Here are some points:
[-1.2  0.   0.5 -1.   0.2 -0.7  0.5 -1.5]
[ 0.2  0.5 -0.2  0.   0.4  0.6 -0.1  0.7]
[-0.5 -0.3 -0.3 -0.8  1.1 -0.8 -0.2  0.3]
[-0.4  0.3  0.   0.3 -0.7 -1.4  1.7  2.4]
[ 0.9  1.1 -0.7 -1.2  1.8  1.3 -0.8  2. ]
[ 0.8  0.1 -0.6  0.2  0.3  1.4  0.2  0.9]
[-1.9  2.8  1.8  1.6 -0.5  0.7 -1.3 -1.4]
[-0.2  0.3 -0.4 -1.   0.4 -1.2 -0.6  1.1]
[ 0.6  0.5 -0.6  0.9 -1.  -0.2 -0.6  0.6]
[ 0.4  0.1 -0.9 -0.6  0.1 -2.3  1.3  2.3]
[ 0.   0.2  1.9 -0.2 -0.4  0.3  0.5 -0.9]
[-0.5  0.  -0.7  0.1 -0.6  0.6 -0.2 -0.3]
[ 1.3 -1.1 -0.4  0.4 -0.2  0.  -0.8  0.4]
[ 0.3  0.8 -0.7  1.  -0.7  0.2  0.   0. ]
[ 0.3  0.1 -1.   1.9 -0.9  1.4  0.1  0.7]
[-0.9  1.1  0.   0.5 -0.6  0.5  0.3 -0.3]
[-1.3 -0.3  0.7 -1.2 -0.1 -1.   0.4 -0.8]
[-1.1  0.4  0.6 -1.1  0.2  0.   0.4 -1.7]
[ 1.3 -0.1 -0.7  0.1  1.3  0.3 -0.8  2.6]
Here are 10 more points, each followed by its number:
[ 0.7  0.3  1.   0.4 -0.8 -0.6  0.2 -0.8] 0
[-0.2  0.7 -0.2  1.5 -0.5  0.4  0.4  0.9] 1
[ 0.6 -0.5  1.6 -0.6  0.2  0.3 -0.6 -0.6] 2
[ 2.4  2.7 -0.2  1.7 -0.1  1.  -0.4 -0.5] 3
[-0.1 -0.4  0.9 -1.6 -0.6 -0.5  1.2 -2.9] 4
[-1.  -2.2 -1.1  1.5 -0.3  0.5  0.8 -0.2] 5
[-0.1  0.8 -0.9  0.3  1.1 -0.9 -0.6  2.5] 6
[-0.1 -0.5  1.8 -1.   0.3 -1.7  0.3  1.6] 7
[-0.8  0.6 -0.4 -0.2  0.2 -0.3  0.3  1.4] 8
[ 1.1  2.7 -2.   3.  -0.3  1.1 -0.2  0.6] 9
Which of these numbered points is nearest to each point below by angle, seen from the average point of the first points? Its number follows each.
[-0.6  0.4  0.7 -0.5  0.3 -0.5  0.3 -1. ] > 4
[ 1.4  0.7 -1.1 -0.1 -1.1  1.  -0.6 -1. ] > 3
[ 0.1  1.1  0.3  0.6 -0.3  0.7  0.2 -0.5] > 3
[ 1.6 -0.2 -0.8  0.3  0.7 -1.2 -0.6  0.9] > 6
[-0.3  1.2  1.5  1.  -1.1  0.2  0.4 -0.7] > 0
[ 0.4 -0.6  1.4 -0.7  0.1  0.1 -0.6  0.3] > 2
Now 10 new points, numbered from 0 again:
[ 0.5  0.5  0.3 -0.9  1.3 -2.6  3.   1.8] 0
[ 0.9  2.5 -0.7  1.3 -0.1  2.4 -0.9 -0.5] 1
[ 0.8  1.2  0.   0.6  0.1  1.2 -0.9 -1.5] 2
[-0.2  1.3 -0.6  0.4  0.2  1.4 -1.2 -1.3] 3
[-1.1 -0.9 -0.1 -2.6  0.3 -1.9  1.9  1.1] 4
[-1.2 -3.8  0.  -0.1  0.7 -0.5  2.5 -0.3] 5
[-0.7  1.5  0.   0.9 -0.6  0.  -0.1 -2. ] 6
[-0.8  0.3 -0.3  0.1 -0.1  0.3 -0.9 -0.7] 7
[ 0.3 -1.6 -1.  -0.4 -0.5  1.   0.5 -1.7] 8
[ 0.7 -1.   0.4  0.9  1.   2.  -1.  -1.1] 9
The same question for these:
[ 0.  -1.4  0.   0.2 -1.8  0.4 -0.1 -0.1] > 8
[-0.6  0.3 -0.4 -0.9  0.7 -0.6 -1.5 -0.3] > 7
[ 0.4  1.9 -1.1  1.9 -0.7  1.3 -0.7 -0.8] > 1
[ 0.5  0.2  0.2  0.5  0.7 -0.6  0.5  1.2] > 0
[-0.1 -1.6 -0.6 -2.5 -0.3 -1.7  0.5  0.3] > 4
[-2.7  2.5  1.1  3.4  1.   2.1 -2.6 -1.5] > 3
